128 stands for zero in the data rows.
Here are some rows, each followed by its group. Rows of different groups can look alike.
[115  82  66 174 174 104 175 103  48 190 131 166 139  66 160  75  86 175
  81 182  81 135 155 185 177 126 169 137 136 189 138  79 169  55] 0
[144  74 167 141 108 112 126 150 120 143  66 125 120  95 135 132 199 137
 153 124 105  80 116  84 161 222 153  39  93  90  45 127 101 140] 0
[ 92 150  98 158 147 102 149  79  84 129 103 150 148 141 177  96  83 175
  85 156  90 168 155 180 133 132 148 144 124 131 132 102 186 135] 1
[114  65  87 134 150  93 167 156 127 138 101 125 111  57 113 125 156  83
 122 120 126 124  81 116 203 142 121 126 143 156 109 120 121 104] 2
[112 160  90 109 122 154  53 116 168 103 120 139 135 178 158 100 163  83
 149  99 165 158 155 113 152 159 114 162 138  95 153 145 124 122] 3
[ 92 124 195  75  72 155 113  89 139  89 171 141 173 140 137 165  82 127
 122 123 145  85  92 156  79  75 126 172 109  89 184 191 149 180] 4
[164 113 161 132 142 128 163 182 145 136 135  82 111 111  67 184 183 111
 161 122 148 110  96 109  98 121 100  99 137 129 102 125  75 141] 5
[120 186 146  95 103 131  79 120 174  82 111 143 122 184 130 121 132 115
 133  96 123 152 147  94 108 146 116 116 120  91 124 145 120 157] 1
[104 120  94 144 149 175  82  79 101 177 158 130 148 133 187 109 159 143
 161 167 182 120 157 177 147 160 139 176 145  91 187 112 133 109] 3
[181 137 115 123 160 171  83 153 159 151 157  87 110 144  96 158 220 102
 197 130 194 111 139  99 128 170 101 126 151  99 138 109  53 101] 3
[ 80  84 133 152 113 117 177 109 100 148 136 158 133  88 155 121 112 119
 126 144 142 110  99 172 153 103 152 137 128 122 125 141 175 153] 5
[ 80 138 102 102 100 120  78 113 163 101 129 188 129 141 143  85 129  99
 100 106 118 130 148 127 150 119 149 162 103 108 141 133 142 109] 4
[ 87 138 123 183 147 137 159  59  55 175 185 152 164 118 183  99  65 205
  93 190 123 131 185 229  70  69 157 184 123 129 178 105 191 111] 4
[134 189 121 119 151  97 136 144 145  79 114 114 128 152  89 142  96 149
  74 123  71 175 160 138  69  76  88 136 131 149 134 118 130 123] 4
[129 144 177 144  69 139 136 126 149 121 155 151 113 152 134 116  88 118
 131  91 147 105 122 109 101 112 174  88 111 122  97 144 147 172] 6
[150 171 146 186 133  97 162 126 109 147 115 101 121 163 130 115  98 193
 121 135 115 159 162 142  75 131 147  71 116 149  73  88 141 142] 6
[165 142 148 142 117 136 149 164 150 127 155 119  88 136  91 154 137  99
 158  98 149 125 115  99 102 101 131  91 145 150 103 135 108 137] 7
[131 132 157 112 147 152 135  99 100 144 180  91 169 129 112 180 131 168
 148 177 156 104 137 175  54  99  96 161 128 108 186 129 100 129] 4
[124 143 117 128 108 119 120 144 152 103  98 155 103 145 138  96 109  98
 111  88 110 147 130  95 161 137 145 106 126 148 107 142 145 128] 0
[ 81  19 111 126 154 178 140  16   0 254 184 115 247  52 217 141 111 219
 180 255 198  56 104 255 177 176 163 227 125  98 253 117 155  95] 1
[ 72 153 150 159  69 130 134 112 158 103 160 212  74 144 166  79  83  79
 113  78 152 122 126 128 123  63 184 136 129 108 106 165 203 172] 5
[117 174 120 110  97 132  96 126 163  91 107 164 109 168 145  89  92 102
 100  82 107 152 142  96 150 131 142 116 124 142 122 147 152 139] 0
[207 158  74 216 233 144 164 114  99 222 141  91 110 151 151 144 221 187
 171 192 134 156 195 161  60 189 147  33 151 202 113  20  63  54] 4
[143  88  78 140 179  58 145 176  87 133  43 119 109  55  87  98 161 148
  74 152  38 154 157 123 175 143  94 121 117 125  85  86 126  74] 0
[162 127  60 170 228  37 220 208 108 137   9  42 111 101  73 157 187 174
 116 151  52 228 119 132 156 196  56  74 142 185  40  51  81  98] 2
[131  93 129  86 126 142 112 112 112 139 130 107 168 106 123 156 139 129
 148 141 139 104  96 124 159 163 116 148 119 134 156 144 101 121] 0
[151 128  79 111 153 172  65 107  99 129 138 116  94 116 130  87  93 115
  94 126 130 142 179 108 152  90  90 174 159 133 165 146 144  94] 3
[142 180  43 152 184 109 100 158 164 110  85 137  76 161 122  75 162 108
 108 108  95 216 190 116 163 137 116 135 151 155 113  83 121  81] 3
[152  55 169 112 125 143 121 115  70 149 114 114 137  62 124 143 140 159
 127 165 104  62 118 141 132 127 115 120 124  93 123 154 132 136] 0
[164 160 197 101  87 127 120 185 225  79 127 110 119 184  76 191 188  84
 176  75 154 124  93  64  68 164 115  54 102  99  80 130  58 181] 6
[131 125 172 158  76 123 130 150 158 118 127 160  89 134 131  96 112 113
 125  83 115  96 130  79 134 127 188  52 107 128  54 132 145 139] 7
[156 117 129 103 173 145 125  96  76 166 148  64 198 126 122 195 141 213
 149 205 132 125 144 179  76 162  91 167 121 117 191 106  91  97] 1
[155 178 179 138 101 186  81 112 152 133 177 139 119 200 153 135 133 121
 175  99 192 100 147 103  66 130 140  73 130 104 127 154 120 171] 6
[ 79 162 129 112 111 118 154 108 141  59 111 159 136 147 133 122  48 136
  52 110  59 170 140 150 102  63 136 155 116 143 140 146 186 150] 4
[142 133  88 154 160 121 137 137 106 156 119 126 119 122 127  97 123 152
 111 149 104 154 160 136 146 145 137 122 135 154 123  99 122  79] 0
[132  64 133  83 124 140 136 158 131 133 127  81 150  95 106 192 196  86
 190 130 185  98  50 115 179 184  82 149 134 101 146 158  76 150] 2
[104  96 113 109 102 106 145 166 159  93  68 131 113 112 126 134 156  67
 147  81 140 137  55  89 215 172 120 107 128 125  86 153 125 163] 2
[ 64 128 168 168  46  96 149 125 154  92  68 183 101 151 174  86 107  94
 129  60 135 125  94 110 168 153 176  71 103  83  52 158 197 215] 2
[112 151  88 227 154 119 205  93 106 165 156 193  88 122 189  79  86 137
  91 134 101 148 151 168 122  77 215  60 157 215  98  80 185 108] 5
[130 142  80 153 181  83 163 118  78 144  86 116 144 130 145  99  93 196
  90 170  61 186 172 161 131 148 121 114 122 169 110  73 145  93] 1
[ 60 132  92 207 116  93 204  99 125 142 163 220  83 105 185  59  60  98
  82 112 123 145 121 173 153  56 221 126 146 181 102 108 225 135] 5
[139 163 146  82  97 151  79 135 174  84 140 147 121 176 113 132 126  93
 125  87 127 122 129  74 115 121 112 130 124 117 132 161 111 145] 0
[128  86 134 126 131 157 132 133 121 165 174 119 130  90 109 154 165 103
 166 144 181  79 104 137 134 123 133 148 141 120 148 134  93 112] 5
[121 128 125 133 121 186  70 104 149 149 160 133 118 150 167 117 187 106
 184 121 212 107 144 130 142 159 133 149 138  87 160 133 119 130] 3
[132 147  56 129 160  47 158 213 188  54  21 134  63 119  78  96 144  57
  68  64  44 222 119  72 192 122  91  91 141 183  51 106 133 116] 2
[ 99 181 187  63  42 161  60 119 211  37 159 166 118 190 119 144  92  64
 119  55 156 109 107  82  88  73 106 152 123  82 144 211 140 195] 4
[131  77 116 169 150 137 178 113  70 194 166 126 129  68 140 121 127 145
 141 175 148  99 117 174 144 109 153 140 149 156 142 110 143 100] 7
[114 134  97 197 130 116 161 131 120 155 143 186  67 104 152  58 104 114
 106 118 127 132 151 137 153  86 188 127 147 163  91 101 173 105] 7
[202 201  82 121 173  84 112 228 197  79  78  98  58 162  39 113 149  96
  85  65  49 212 176  44 120 130  90  76 145 194  62  93  79  71] 0
[137 137 161 165 121 123 159 129 131 142 116 106 115 149 125 145 155 144
 164 137 155 127 101 127 103 145 128  78 128 112  94 120 123 163] 5
[114 154  90 108 161  88 131 127 133  92 132 139 114 113  99 120  89 134
  56 127  67 162 164 142 102  56 103 160 146 166 156 119 145  97] 4
[135 209  87 141 133  90 102 175 202  50  53 148  59 200 117  87 154  70
 106  48  93 215 159  69 140 131 105  86 147 136  60 117 134 152] 3
[107 132 101 105 146 118 101 105 132 122 139 138 159 135 133 124 145 143
 115 151 116 131 158 154 117 134 126 162 100 119 169 109 112  99] 4
[222 146 135  65 129 137  34 196 193  81  92  95  67 133  29 144 195  68
 130  65 105 104 153   2 128 142  62  87 133 105  83 153  45 108] 0
[122 119  73 148 203  96 171 106  67 160 145 117 146  83 121 119  96 196
  71 202  72 156 165 198 109  82 118 170 141 175 164  77 144  61] 4
[137 106 143 151 139 113 183 149 113 150 119  99 125 107 106 156 144 146
 141 148 131 129 106 136 125 135 121 111 123 143 105 114 116 132] 5
[103 103 112 112 132 120 129 146 150 109  77 104 139 128 138 154 169 102
 160 115 147 147  84 118 180 185  99 131 130 118 122 144 112 160] 2
[ 75 175  91 154 117 125 115  84 116 113 155 207 119 150 177  60  45 151
  62 122  94 160 173 165 113  57 158 180 129 143 156 126 207 111] 4
[135 150 144 153 115 144 144  99 131 146 180 154 119 162 150 127  95 125
 144 119 157 113 127 140  91 111 175 100 135 168 136 128 137 144] 5
[ 47 124 168 190  73 110 193  82  99 127 103 171 144 150 225 108  93 153
 145 126 154 126  85 173 137 152 177  89 115  97  84 145 211 232] 2
[ 98 152 158 166 113 123 173 116 147 147 170 132 155 164 153 149 128 151
 177 137 169 135 115 171  89 138 176 111 116 141 123  96 126 159] 6
[147 174  82 154 214  59 181 150 108 108  95  88 119 122  79 133 112 179
  58 163  35 202 183 161  69  80  82 116 140 180 116  72 121  85] 4
[170 125 166 150 155 122 167 128  96 171 138  74 152 135 103 175 150 194
 162 173 142 111 126 149  63 149 113  84 127 118 126  99  88 139] 6
[112 111 123 144 133  87 178 155 138 104  98 143  90  99 101 125 121 102
  90 107  91 146 102 119 142  95 125 108 136 159  87 129 149 141] 5
[144 156 176 135 101 150 115 110 138 134 160 123 120 170 129 130 102 155
 143 121 155 111 139 123  71 113 144 102 116 116 125 136 127 158] 6
[126 169 132 126 116 122 117 112 122 118 120 139 138 165 141 106  82 165
 111 126  95 160 154 129 111 127 136 123 119 143 127 119 152 135] 1
[130 124 183  27  82 151  91 145 190  54 133 103 148 144  73 209 139  77
 136  76 144  95  58  79  99 104  73 153 118  99 162 205  86 174] 4
[173  63 143  98 154 136 118 126  62 170 110  84 159  60  96 154 151 182
 121 187  77  84 134 135 129 148 101 141 110 120 146 123  97  87] 0
[158 191 131 110 121 167  50 144 198 102 129 112 100 200 122 127 184  93
 172  83 171 150 152  81 107 150 100 118 143  90 123 134  86 140] 3
[153 195 145 103 138 109 120 139 158  68  98  95 135 196 106 154 121 155
 109 113  74 181 161 116  62 123  78 111 122 131 115 119 111 143] 1
[144 191 137  85 127 125  85 128 174  65  91 109 139 197 119 148 137 125
 135  97 107 171 142  99 112 165  83 108 111 110 121 132 107 161] 1
[136 127 100 195 144 123 151 130 110 175 161 161  92 110 135  72 107 138
 115 141 126 127 163 145 133  98 183 123 140 175 108  92 149  84] 7
[135 126 114 150 149 163  92 120 128 178 145  98 137 140 149 137 213 123
 201 157 209 119 147 158 127 169 112 142 151  80 161 105  90 124] 3
[129 127 113 117 155 157 100  89 109 151 180 123 155 120 131 138 127 161
 126 174 145 111 158 171  88  98 104 184 137 126 192 122 117  92] 4
[157 211 125 105 119 160  39 162 215  76 116 118  87 215 114 129 187  65
 163  59 161 168 158  62 108 148  97 123 144  95 116 140  84 146] 3
[116 131 123 162 138 106 166 126 119 135 131 139 121 126 132 124 128 137
 118 133 126 135 119 147 116 114 145 103 138 144 110 106 144 135] 5
[105  89  49 176 156 109 151 107  64 184 121 177 115  70 179  48  88 145
  90 162  90 142 159 162 212 136 185 147 136 185 122  95 180  57] 0
[132 121 148 137 131 100 176 146 126 119 119 109 117 115  98 156 139 128
 130 130 117 129 107 128 104 108 112 107 125 135 110 124 121 150] 5
[154 152 129 173 155 103 176 135 105 155 136 124 107 129 112 115 105 171
 108 147 109 148 166 161  77  90 151 100 126 147 102  84 138 118] 6
[106 191  48 183 154 122  93 118 147 125 106 182  71 172 190  24 119 106
  88 100 114 206 213 130 172 128 160 142 152 143 115  84 180  90] 3
[138 120 160 147 112 148 137 135 129 152 144 118 124 134 129 142 144 122
 168 126 163 104 119 116 117 144 142 103 124 120 109 131 114 142] 7
[113 109 132  65  99 115 119 171 188  56  59 101 131 135 100 182 182  54
 154  71 140 140  46  77 181 169  65 130 132  97 113 176  95 178] 2
[202 177 176  62 134 136  96 170 185  77  96  52 149 196  60 209 186 133
 170 103 130 142 123  62  67 179  54  73 116 102 120 135  36 163] 1
[109 121 132 128 154 115 167 102  84 133 148 114 164 108 129 147  90 180
  94 176  94 131 139 191  88  85 112 157 128 137 171 115 150 112] 4
[149 124 167 157 141 118 182 131  97 160 154  90 147 117  99 170 141 171
 157 161 149 117 112 152  75 122 119 110 114 115 117 112 110 141] 5
[143 132 165 125 113 148 129 117 118 147 171 123 143 143 125 145 106 157
 138 140 151  95 133 139  84 110 144 113 117 118 142 129 121 137] 6
[ 90 122 133 100  97 161  89  62 112 154 147 159 163 146 184 116  93 143
 134 144 150 112 123 151 148 142 144 171 117 101 183 156 162 150] 1
[ 67  72 129  88  73 131 109 128 154  94  90 145 145 124 168 144 156  60
 167  86 176 107  34 103 220 173 125 152 126  90 139 191 136 187] 2
[123 129  98 186 183  96 206 125 105 172 170 116 123 106 108 134 125 162
 127 163 132 156 131 186 106  87 148 136 153 190 130  68 130 102] 5
[108 150 115 183 139  71 195 141 132 105  86 150  81 130 126 102  99 127
  80 108  70 183 143 134 111  90 145  73 134 157  63 105 179 154] 5
Which 3 groups are nearest to each row below, nearest first, going by the average distance to the group's rows?
[ 84 121 111 134 136 129 139  85 109 124 165 163 144 107 145 108  95 139
  82 152 118 124 149 178 111  57 127 182 146 132 167 126 167 123] -> 4 5 7
[123 141 158 118 119 153 123  85 112 134 140 112 169 153 160 159 131 163
 155 157 156 117 129 154 102 162 125 142 124  90 160 133 130 155] -> 6 1 5
[171 132 181 108  96 176 100 154 169 128 179 102 122 148  90 163 164  97
 201 107 200  85 107  84  92 141 120 115 123  97 128 161  67 149] -> 6 7 3
Which 4 groups are nearest to each row below, nearest first, going by the distance to the centre of the group?
[138 147 108  93 124 117  67 168 167  83  68 139  87 141  97  98 169  79
  88  79  88 150 159  74 155 136 101 130 123  87  93 135 113 112] -> 0 3 2 1
[164 121 149 196 143 183 158  69  94 212 181 127 150 144 198 155 169 190
 202 183 185  88 131 167  76 177 194  30 138 170 122  89 110 138] -> 6 7 5 1
[158 125 109 127 161 122 130 136 103 161 128 101 147 117 117 122 120 159
 121 161 100 135 144 134 140 147 126 126 129 165 149  94 110  73] -> 0 1 4 7
[120 163 225  34  56 185  70 111 203  47 175 121 165 182 107 209 130  83
 163  86 183  80  80  95  50  94  76 156 117  54 185 222  93 204] -> 6 1 4 3
[149 175  49 134 171  64 140 207 179  67  30 113  74 145  89 102 137  93
  78  72  38 238 143  71 173 142  74 100 132 191  59  96 113 104] -> 0 2 3 5
[145  99  77 148 186 103 179 173  99 155  59  74 123  96  99 143 164 142
 134 153  98 178 114 137 174 182  83 114 138 170  98  85 102 100] -> 0 2 5 1
[142  95 124 195 147  81 210 169 100 138  63 128  62  92 112 103 123 127
 107 120  86 153 123 116 153 131 135  52 141 151  35 102 159 137] -> 5 7 0 2
[125  65 102 108 122 148 121 125 107 165 157 137 145  85 137 120 126 112
 136 142 148  88 107 125 187 141 151 157 126 149 154 140 117  85] -> 0 7 5 1
Group 1 spreads out most along one direction. Which 3 other groups' directions of most spread are closest to that one, closest first?
0 7 3
Which 4 groups are nearest to each row below, nearest first, going by the average distance to the group's rows?
[138 179 163  74 103 123 109 131 166  64 112 108 149 176  92 164  98 142
 110 103  94 149 130 104  72 119  88 110 113 121 132 156 113 165] -> 6 1 4 5
[204  76 152  95 158 129 107 150  84 143  94  89 132  68  69 151 149 195
 104 167  43  86 153 106 110 140 100 112 111 131 111 124  85  83] -> 0 7 6 5
[142 109 140 153 152 144 157 110  99 192 190 108 170 116 130 159 157 163
 192 184 173  99 123 174 105 158 151 138 122 138 164 100 101 109] -> 6 7 5 1
[136 116 113 125 188 144 133  65  42 189 135  56 228 125 162 183 133 242
 148 239 120 133 158 216  89 186 103 181 112 115 205  84 111 106] -> 1 4 6 5
[157  44 117 118 166 165 131 111  58 213 188  91 184  49 122 160 155 161
 171 205 165  63 110 170 154 164 143 167 130 141 191 123  86  57] -> 7 5 0 6
Which 3 other groups have their centres nearest to the centre of group 4, nearest first?
1 5 0
Which 3 other groups have their centres nearest to the centre of group 7, nearest first?
5 0 6
Group 3 spreads out most along one direction. Which 3 other groups' directions of most spread are closest to that one, closest first?
1 5 2
Which 4 groups are nearest to each row below, nearest first, going by the distance to the group's nearest row?
[105 168 101 126 101 174  43 101 177 105 143 190  85 177 182  68 140  65
 139  80 170 130 156 105 165 117 162 155 149 100 143 147 152 132] -> 3 4 0 1
Which 3 groups are nearest to each row below, nearest first, going by the distance to the group's nearest row?
[142 138 133 165 192 124 176 114  79 163 160  78 156 110 108 174 138 188
 125 196 121 129 158 205  42  90  92 152 143 135 168  92 112 103] -> 4 1 5
[127 192  94 150 146 100 126 123 137  94  98 163  96 172 133  81  95 140
  69 112  64 191 186 128 107  93 125 106 131 165  99 102 162 128] -> 1 5 4
Group 4 spreads out most along one direction. Which 3 other groups' directions of most spread are closest to that one, closest first?
6 7 2
Group 2 spreads out most along one direction. Which 3 other groups' directions of most spread are closest to that one, closest first?
4 3 6
Which 3 other groups have their centres nearest to the centre of group 3, nearest first?
0 1 7
